In the rows, 128 means zero.
The rows below fall into families. The same turns and mirrors carry the whole set onto itself and the rows of a family onto each other. For each named row, which other rows are in its family? Write them in the order they are listed.
These 36 rows form 6 families of 6 rows each.
zinen: [117 144 136 119 146 120 126 143 126 134 121 154  89 128 129 115 115 167
 119 123 116 131 152  91 143 108 102 131 153 122 122 153 145 113  98  95
 138 164  97 151 109 136 128 128 153]
ket: [ 96 137 117 136 118 122 131 125 151 146 106 138 110 113 137 129  95 154
 114  94 119 117 127 133 142 130  80 134 148 149 132 148 128 108 126  97
 129 167 108 153 113 132 116 142 147]
fodu: [123 135 161 156 153 122 131 122 138 128 120 153 130 127 135 172 136  95
 130 113 119  89 120 145 136 124 143 123 117 113 117  91 145 149 132 167
 119 127 130 131 153 119 155 146 147]
Sifig: [139 142 109 133 121 144 134 134 134 121 114 130 134 131 133 123 100 143
  81 107 124 145 141  80 149 151 102 152 130 143 119 132 145 117 103 113
 147 161  87 159 110 128 138 122 151]
lev: [124 120 102 148 112 128 126 140 143 139 130 154 135 140 123 136 121 150
  82  98 111 121 140  88 140 121  90 130 148 120 123 126 130 138 113 104
 141 175  97 139 136 148 127 107 180]
bobe: [127 119 124 115 108 133 124 125 140 141 114 132 130 130 128 100  98 144
 102 112 131 141 147  78 141 126  90 112 152 130 144 133 128 123 103  93
 104 153  91 143 102 130 142 139 119]
keda: [122 119 142 139 138 131 144 115 115  99 121 131 126 119 133 150 145 117
 134 127 136 128 120 113 159 118 147 120 113 107 130 131 120 151 131 165
  99  84 115  89 122 117 128 113 102]
Rire: [116 127 127 158 116 129 154 118 129 119  99 127 136 118 132 146 142 107
 122 102 124 122 123 125 163 130 148 127 117 123 131 119 103 140 148 169
 100  93 118  83 134 114 128 115 121]
sezuf: [130 113 117 132 131 133 116 134 132 123 153 154 126 139 122 136 125 157
  92 121 125 128 140  77 136 115  93 122 143 107 121 133 149 147  97  99
 137 164  93 147 123 146 125 105 164]
fogiz: [113 131 141 148 150 122 150 128 120 120 114 146 111 136 129 167 147 130
 124 109 118 103 123 129 161 122 149 129 109 111 131 134 109 145 139 167
 104  92 121  85 139 127 125 117 126]
dig: [118 130 154 140 137 132 131 120 121 108 130 128 131 110 145 133 155 102
 141 127 152 109 118 126 139 120 149 131 106  98 143 104 116 137 114 146
 126  87 132 117 134 125 142 122  94]
Rurir: [132 149 115 129 134 138 136 143 134 129 118 142 120 140 129 134 102 151
  76 107 117 127 141  84 151 147 102 153 125 139 121 139 145 119 102 113
 150 165  93 160 115 135 138 126 161]
fab: [115 132 120 124 112 125 131 138 148 165 103 143 120 144 123 119  98 152
  96  93 114 118 146  95 140 129  92 118 150 137 147 135 114 118 113  97
 110 164  99 139 116 138 142 143 144]
Piz: [108 142 152 149 146 122 140 134 124 125 123 143 117 129 142 155 156 114
 132 111 137  85 115 140 140 120 149 136 101  99 145 109 106 136 122 150
 131  97 141 112 145 136 140 129 117]
Leno: [122 136 123 121 113 126 129 127 133 128 108 132 112 104 131  91 112 143
 122 123 124 155 154  84 142 114 103 128 159 130 121 137 141 107 101  94
 134 160  91 148 100 124 134 126 139]
navok: [103 131 132 118 143 123 120 127 137 129 131 144  96 119 135 138 104 171
 125 115 134 121 128 118 138 121  78 130 143 131 131 159 145 120 109  94
 129 158 106 160 106 136 115 141 131]
gaz: [135 121 168 144 154 131 124 111 129 108 133 144 137 114 135 157 137  87
 143 133 138 109 117 131 134 118 141 118 119 107 112  93 160 152 120 165
 117 116 125 139 138 112 155 141 124]
Lusuv: [122 126 136 107 139 125 124 139 135 148 125 150 105 150 124 125 102 168
 101 116 125 117 145  83 137 121  94 113 144 122 142 148 132 130  96  95
 109 158  98 147 109 142 141 144 130]
ruv: [124 129 162 138 131 146 118 122 121 132 123 135 138 109 129 151 160  95
 143 144 155 131 117 125 147 116 144 137 104 104 131 115 136 154 137 153
 109  89 113  96 123 120 134 131 110]
Kez: [143 140 148 138 118 130 141  89 123 126 102 130 158 119 155 172 161  97
 156 120 142 118 124 140 137 112 136 118 110 117 133  84 129 151 125 152
 117 124 111 104 134 128 141 132 139]
goteg: [111 143 162 145 144 136 125 137 123 151 116 154 123 130 127 175 161 109
 133 128 138 105 119 141 149 119 147 144  98 106 135 122 124 156 147 156
 117  99 121  92 138 130 133 136 135]
fup: [130 113 146 127 157 134 116 141 128 130 137 142 110 136 111 117 131 169
 116 122 116 133 138  99 153 108  91 142 143 107 115 149 157 112 111 104
 117 173  98 149 105 143 123 133 157]
nufi: [115 138 149 155 113 141 127 128 135 155  97 135 147 110 131 152 159  84
 133 121 140 124 118 137 152 126 145 144 107 118 135 106 116 145 155 157
 114 100 117  91 133 119 136 133 131]
Vizu: [112 138 142 157 114 130 141 126 135 125 106 125 139 113 145 132 153  88
 129 103 139 102 115 136 141 130 148 138 111 112 145  93 100 129 130 150
 130  98 135 110 142 125 146 125 111]
Geg: [139 142 119 120 137 144 132 135 128 115 128 136 122 134 130 130 105 155
  85 120 128 138 142  76 149 145 104 149 124 132 118 139 154 123  95 110
 147 158  86 164 109 132 135 125 149]
Kam: [129 127 154 159 127 130 131 110 144 122 110 134 152 110 136 151 133  72
 131 113 128 113 120 138 136 131 143 121 126 123 113  82 145 144 134 169
 119 124 125 134 145 105 157 141 136]
Roted: [110 148 117 133 117 118 133 143 141 149  92 145 104 120 132 109 111 149
 106 101 103 132 153 100 145 119 101 134 156 139 123 138 127 102 112  98
 140 174  97 145 115 129 135 132 165]
sedig: [106 124 123 126 112 130 122 114 143 126 120 126 122  96 140 112  99 147
 127 115 139 145 129 115 136 128  79 127 154 140 130 145 141 113 116  93
 125 158 101 158  99 121 118 135 122]
dakef: [140 137 156 130 136 129 139  94 115 124 115 137 145 128 154 180 163 107
 157 130 143 111 123 139 137 110 133 117 105 105 134  96 136 156 118 153
 117 124 113 109 135 134 137 134 139]
Mumuk: [132 113 104 143  99 137 121 127 140 124 137 138 150 123 125 117 120 136
  89 116 125 145 141  73 136 122  90 124 153 120 122 120 138 140 108 100
 135 162  90 142 121 135 129 100 163]
tol: [113 139 132 143 141 126 152 144 132 147 112 156 121 134 127 166 164 116
 139 123 137  96 119 155 153 121 148 137 110  94 107 119 155 140 138 152
 123 102 129 111 152 124 142 124 153]
nebo: [126 125 138 129 138 135 143 128 124 119 128 142 134 111 127 144 163 108
 151 149 159 124 121 139 152 118 146 130 115  87 105 114 170 145 126 147
 111  89 119 115 132 113 144 120 124]
kape: [126 124 129 149 127 129 128 144 143 152 104 136 122 136 112 112 129 152
 100  91  98 126 137 115 159 120  93 148 148 127 117 137 141 100 131 109
 122 186 101 142 118 142 128 132 179]
Puz: [118 132 118 153 104 133 153 130 140 141  95 135 150 107 129 135 159  88
 134 120 143 125 120 151 153 129 149 135 122 110 108 101 149 134 146 146
 114 101 123 104 146 111 148 119 139]
Lemiz: [135 146 149 141 131 123 144  99 122 136 102 141 146 131 153 182 163 105
 150 114 135 105 123 147 139 115 138 123 106 114 133  93 125 150 128 155
 118 129 115 102 142 135 139 136 150]
Fep: [138 108 132 139 117 142 119 125 137 130 116 120 139 110 117  91 131 140
 113 111 120 159 139  95 157 119  92 140 155 123 116 129 154 104 121 102
 114 174  91 143  99 128 130 126 150]

Which other rows belong to the same family as Roted? zinen, Leno, ruv, goteg, nufi
Which other rows belong to the same family as navok? ket, keda, Rire, fogiz, sedig
Which other rows belong to the same family as fup? tol, nebo, kape, Puz, Fep

The rows below fall into families. The same turns and mirrors carry the whole set onto itself and the rows of a family onto each other. For each named row, which other rows are in its family? Write them in the order they are listed.
These 30 rows form 5 families of 6 rows each.
Gile: [127 132 139 129 133 104 133 172 113]
Bubir: [166 123 133 136 103 115 132 120 145]
Ged: [167 132 126 140 131 147 155 138 117]
tif: [167 108 126 143 119 121 140 122 151]
Mepi: [147 135 137 149 184 114 127 102 123]
vivol: [166 119 114 138 113 105 133 118 144]
kes: [121 146 130 123 130 112 143 162 109]
bon: [151 112 131 146 103 117 119 114 135]
Duzil: [120 144 127 153 118  85 135 146 117]
sud: [117 132 144 124 169 126 120 117 153]
muga: [135 149 134 152 179 116 115 109 135]
soru: [141 143 130 157 182 123 133 111 128]
res: [114 143 137 117 137 116 134 166 127]
Dobi: [124 117 146 123 164 123 135 104 151]
Litag: [128 157 118 151 135  83 122 141 120]
rubo: [142 145 152 153 167 115 131  96 116]
totol: [171 122 125 157 136 143 148 131 122]
gotu: [168 130 125 144 123 147 137 132 109]
Tusi: [127 149 134 151 134  77 119 148 122]
Tafik: [120 122 138 117 174 116 116 112 138]
Zamiv: [118 140 139 159 126  80 129 131 114]
Dem: [130 152 146 145 176 112 132 102 131]
pag: [128 116 138 124 165 117 123 116 161]
fime: [168 134 151 149 125 144 134 136 109]
Gemu: [126 110 148 115 158 121 118 106 135]
tenar: [176 130 139 149 131 143 139 128 128]
Fef: [133 150 121 138 124  78 129 147 117]
Lav: [120 126 154 127 142 111 132 163 106]
fis: [160 110 122 146 114 130 127 113 143]
pab: [106 137 136 133 139 116 134 163 114]

Which other rows belong to the same family as gotu? Bubir, Mepi, Dobi, Tusi, pab
Which other rows belong to the same family as Gile? Duzil, Tafik, Dem, tenar, fis
Which other rows belong to the same family as Ged? vivol, soru, res, Litag, pag

The rows below fall into families. The same turns and mirrors carry the whole set onto itself and the rows of a family onto each other. For each named row, which other rows are in its family? Write them in the order they are listed.
These 15 rows form 5 families of 3 rows each.
L: [109 111 130 100 132 131 115 129  83 138 110 105 114 130 144 136 129]
V: [116 139 135 124 133 151 127  99 132  88  95 156 111 146  99 101 123]
D: [116  94 128 125 153 154 147  64  86 115  93 137  89 136  69 133 128]
E: [ 96  90 104 120 148 109 120 116  65 141 114 121 116 116 106 146 112]
U: [ 93  78  86 118 137 124 127  85  95 125 113 122 120 110  94 153 117]
A: [115  64 126  91 154 129 101 108 103 112  99 139 122 157 132 117 135]
H: [121  94 143 125 167 139 139  88  64 124  92 143  87 147  78 123 124]
M: [ 99  58 100 114 161 110 113  98  83 123 108 143 122 133  96 135 115]
P: [106  89 105  98 120 154 121  83 127 111 107 111 121 125 126 143 140]
K: [119 123 127 136 162 127 106 142  95 113  85 120 150 159 111 118 111]
Y: [117 100 107 132 156 144 110 104 132  89  81 129 156 159  96 121 119]
J: [114 157 141 126 127 148 131 114 118 100  98 145 107 138 106 107 120]
S: [115 117 136 129 149 148 149  86  66 131  98 123  84 128  78 138 124]
R: [111 140 107 140 134 148 122 117 119 108  90 100 150 134 103 139 116]
Q: [117 142 147 123 143 140 121 118 114  97  95 159 109 153 106  95 119]

Which other rows belong to the same family as K? Y, R
Which other rows belong to the same family as L? A, P
Which other rows belong to the same family as S? D, H

The rows below fall into families. The same turns and mirrors carry the whole set onto itself and the rows of a family onto each other. For each named row, which other rows are in its family? Write them in the order they are listed.
These 20 rows form 4 families of 5 rows each.
bipep: [173  98  93 142 134 126 119  88  72 140 138 118 117]
gufar: [186 127 103 157 138 139 153  85  95 101 169 117 127]
vud: [149 137 112 138 155 125 110 110  97 104 192 130 122]
Fuv: [158 118  83 141 138  87 117  88  83 136 134  92 136]
zarin: [178 122 143 147 124  86 108  96 109 134 193 112 142]
goda: [153 123 114 106 120  72 145 102 108 155 165 102 154]
ravo: [166 122 138 131 122 124 153 120 104  93 186 125 147]
Kezi: [153 106 101 119 143  86 134 119 119 152 164 114 173]
fivu: [151 106 138 149 104 103 117 105 108 126 168 128 169]
vave: [177 128 100 130 143 109 156  70  82 121 178  98 103]
gab: [173 132 115 115 130 141 153  97  84 131 181 132 100]
puzu: [163 145 127 116 146 106 123 118  87  92 179 110 126]
gefep: [147 109  83 118 150 122 152  88  86 115 179 117 104]
tok: [144 113 103 130 103 104 152  75 106 156 154 125 159]
Beg: [165 128 129 137 143 103 126 105 125 144 208 128 155]
zed: [185 111 138 145 125 110 135 106 107 171 179 124 156]
Luvas: [167 142 135 134 137 130 112 137  93 125 167 131 140]
pali: [159 102 105 104 128 109 150 117  88 159 137 115 155]
Rus: [155 131  77 136 131 125 147  85  91 122 128 115 144]
lozo: [160  83  76 143 146  98 133  87  96 144 153 106 136]

Which other rows belong to the same family as lozo? vud, Kezi, gefep, Beg
Which other rows belong to the same family as bipep? gab, zed, Luvas, pali

